a =
array([[  5, -17, -15,   0,   0, -15,  16,  -8,  37,   8,  -2, -33,  -9,
         21,  28],
       [-10,   3,  -3, -12,   9,   0,  -8,   3,  -9,  23,   4,  -9,  40,
        -15,  11],
       [ -7, -10, -18,  -9,   6,  12, -21, -12,  14,  14,   1,  17, -46,
         16,  29],
       [  5,  -7,  18,   0,   9,  27,  10,  -8, -20,  -9,  -7,  10,  -3,
         21,  47],
       [  9,   6, -17, -24, -16,   3,  23,   0,  -6,   4,   1,  16,  54,
        -11, -23],
       [ -1,  25,  -4,  -3,  26,  -2,  13,   4, -13,  13,  -3,  -7,  17,
        -33,  40],
       [  8,  -8,   5,   4,   5,  23,  15,   5,  31,   9,  -8, -11,  35,
        -21, -61]])
Indices start at 1.
row 1 col 1: 5
row 7 col 9: 31
row 1 col 11: -2
row 4 col 10: -9
row 4 col 6: 27
row 5 col 5: -16
row 1 col 9: 37
row 2 col 1: -10
row 5 col 1: 9
row 3 col 1: -7
row 5 col 13: 54
row 6 col 14: -33
row 6 col 6: -2
row 2 col 2: 3
row 3 col 13: -46
row 2 col 9: -9
row 2 col 10: 23
row 7 col 13: 35
row 5 col 2: 6
row 3 col 10: 14
row 2 col 5: 9
row 3 col 9: 14
row 5 col 15: -23
row 6 col 4: -3
row 3 col 2: -10
row 5 col 6: 3
row 7 col 3: 5
row 7 col 12: -11
row 6 col 11: -3
row 1 col 3: -15
row 3 col 14: 16

data =
[[  7  12   4 -11 -19 -26  -1  21  17 -10   1]
 [ 38   4 -35 -39 -28 -47  40  41  45 -33 -25]
 [-33  40  -7  66 -50  17 -30 -30 -30  58 -23]
 [-13  14 -12  29 -22   8  -7 -11 -10  21  -9]
 [  6  10   1  -8 -13 -22   3  21  17  -7  -3]]
Rows and columns are counted from 1.
row 1 col 1 = 7
row 1 col 8 = 21
row 4 col 11 = -9
row 5 col 9 = 17
row 3 col 11 = -23
row 5 col 3 = 1
row 3 col 8 = -30
row 5 col 2 = 10
row 2 col 2 = 4
row 1 col 7 = -1
row 4 col 3 = -12
row 4 col 10 = 21
row 1 col 10 = -10
row 4 col 2 = 14
row 2 col 6 = -47
row 1 col 4 = -11
row 4 col 1 = -13
row 1 col 3 = 4
row 1 col 6 = -26
row 2 col 5 = -28
row 3 col 10 = 58
row 2 col 9 = 45

m =
[[-24 -23 -30  18  25 -24 -23  15  23  24]
 [-11 -12 -17  70  73 -16 -15  60  70  62]
 [-37 -42 -53 -43 -44 -50 -44 -38 -44 -40]]
Rows and columns are counted from 1.
(1, 1) = -24
(2, 4) = 70
(1, 7) = -23
(2, 10) = 62
(3, 9) = -44
(3, 4) = -43
(1, 6) = -24
(2, 6) = -16
(1, 10) = 24
(2, 7) = -15

X =
-15,-19,2,8,-39,-21,-31,-52,-10,17
-23,-1,24,32,9,-16,17,-38,15,-28
41,-17,-4,-26,-47,5,46,22,-5,-15
29,-20,-3,-43,-69,29,39,55,-5,24
-41,9,-26,2,21,-9,-12,-40,22,-14
64,22,58,-31,-6,11,-8,4,59,-49
14,3,14,-8,-26,40,37,30,0,-44
Indices start at 1.
(1, 1)	-15
(5, 1)	-41
(5, 8)	-40
(7, 3)	14
(4, 7)	39
(2, 7)	17
(1, 5)	-39
(2, 5)	9
(4, 6)	29
(7, 4)	-8
(4, 1)	29
(5, 6)	-9
(5, 7)	-12
(6, 2)	22
(3, 4)	-26
(3, 3)	-4
(4, 3)	-3
(3, 7)	46
(6, 7)	-8
(6, 5)	-6
(6, 1)	64
(2, 8)	-38
(6, 4)	-31
(5, 2)	9
(2, 10)	-28

arr =
array([[ 36,  27,  -6, -37, -49,   1,  35,   3],
       [ 29,  39, -17, -40, -30,  15,  37, -12],
       [ 30, -32,  29, -41, -17,  -4, -25, -35],
       [ 25,  30,  11, -53,  46,  -4, -18,  -8],
       [ 14,  36,  43, -38, -14, -26,  41,  29],
       [ 49, -53,  18, -24, -12,  -1,   8,   7],
       [ 22,   8,   3, -41, -45,  -7,  28,  43],
       [ 52,  13,  13, -57, -50, -24,  15,  30],
       [ -3,  -6, -31,  -9, -60,   7, -19,  13],
       [ -3, -34, -30,  34, -24, -10, -37,  19],
       [ 13,  -4,  46,   7,  -3, -26,  -2, -17],
       [  3, -33,  18,   0,  31, -12,   8,   1],
       [ 27, -32,  56, -39,   8, -20,  -6,  -8],
       [ 17, -43,  64, -30,  13,  21, -35,  -9]])
Indices start at 1.
row 1 col 1 -> 36
row 6 col 7 -> 8
row 12 col 7 -> 8
row 3 col 8 -> -35
row 11 col 6 -> -26
row 6 col 3 -> 18
row 10 col 6 -> -10
row 6 col 8 -> 7
row 10 col 7 -> -37
row 11 col 4 -> 7
row 4 col 4 -> -53
row 13 col 4 -> -39
row 10 col 5 -> -24
row 11 col 8 -> -17
row 5 col 8 -> 29
row 7 col 1 -> 22
row 7 col 6 -> -7
row 11 col 2 -> -4
row 11 col 5 -> -3
row 3 col 2 -> -32
row 12 col 8 -> 1
row 10 col 3 -> -30
row 6 col 1 -> 49
row 14 col 2 -> -43
row 7 col 3 -> 3
row 6 col 2 -> -53
row 8 col 8 -> 30
row 9 col 5 -> -60
row 13 col 3 -> 56
row 4 col 3 -> 11
row 14 col 1 -> 17
row 8 col 1 -> 52
row 5 col 1 -> 14
row 7 col 4 -> -41

B =
 -2  -12  -35   16  -12   41   24   -6
-12   19  -13  -27   38  -13   29   14
-18   -7  -34   32    4   18  -13  -15
 -2   -5  -16    7   15    8   55   27
-31   44   -6    7   -4   47  -23  -33
-52   -8  -22   40   14  -45   -3   19
 37   13   11  -42   26    9   42   14
  1  -34   24  -29  -65  -13    8    5
Indices start at 1.
row 1 col 1 => -2
row 2 col 2 => 19
row 7 col 2 => 13
row 1 col 8 => -6
row 1 col 3 => -35
row 7 col 1 => 37
row 8 col 3 => 24
row 5 col 5 => -4
row 2 col 4 => -27
row 6 col 8 => 19
row 6 col 2 => -8
row 1 col 2 => -12
row 8 col 6 => -13
row 3 col 3 => -34
row 4 col 5 => 15
row 2 col 7 => 29
row 5 col 6 => 47
row 4 col 4 => 7
row 3 col 8 => -15
row 2 col 6 => -13
row 3 col 1 => -18
row 1 col 5 => -12
row 8 col 2 => -34
row 3 col 6 => 18
row 2 col 5 => 38
row 5 col 1 => -31
row 6 col 7 => -3

A =
83,30,99,46,77,46
85,61,92,73,84,30
67,48,98,17,95,83
81,83,77,89,34,20
46,92,94,26,74,80
Indices start at 1.
(1, 1) -> 83
(3, 3) -> 98
(1, 2) -> 30
(1, 3) -> 99
(2, 2) -> 61
(5, 6) -> 80
(4, 2) -> 83
(4, 1) -> 81
(5, 3) -> 94
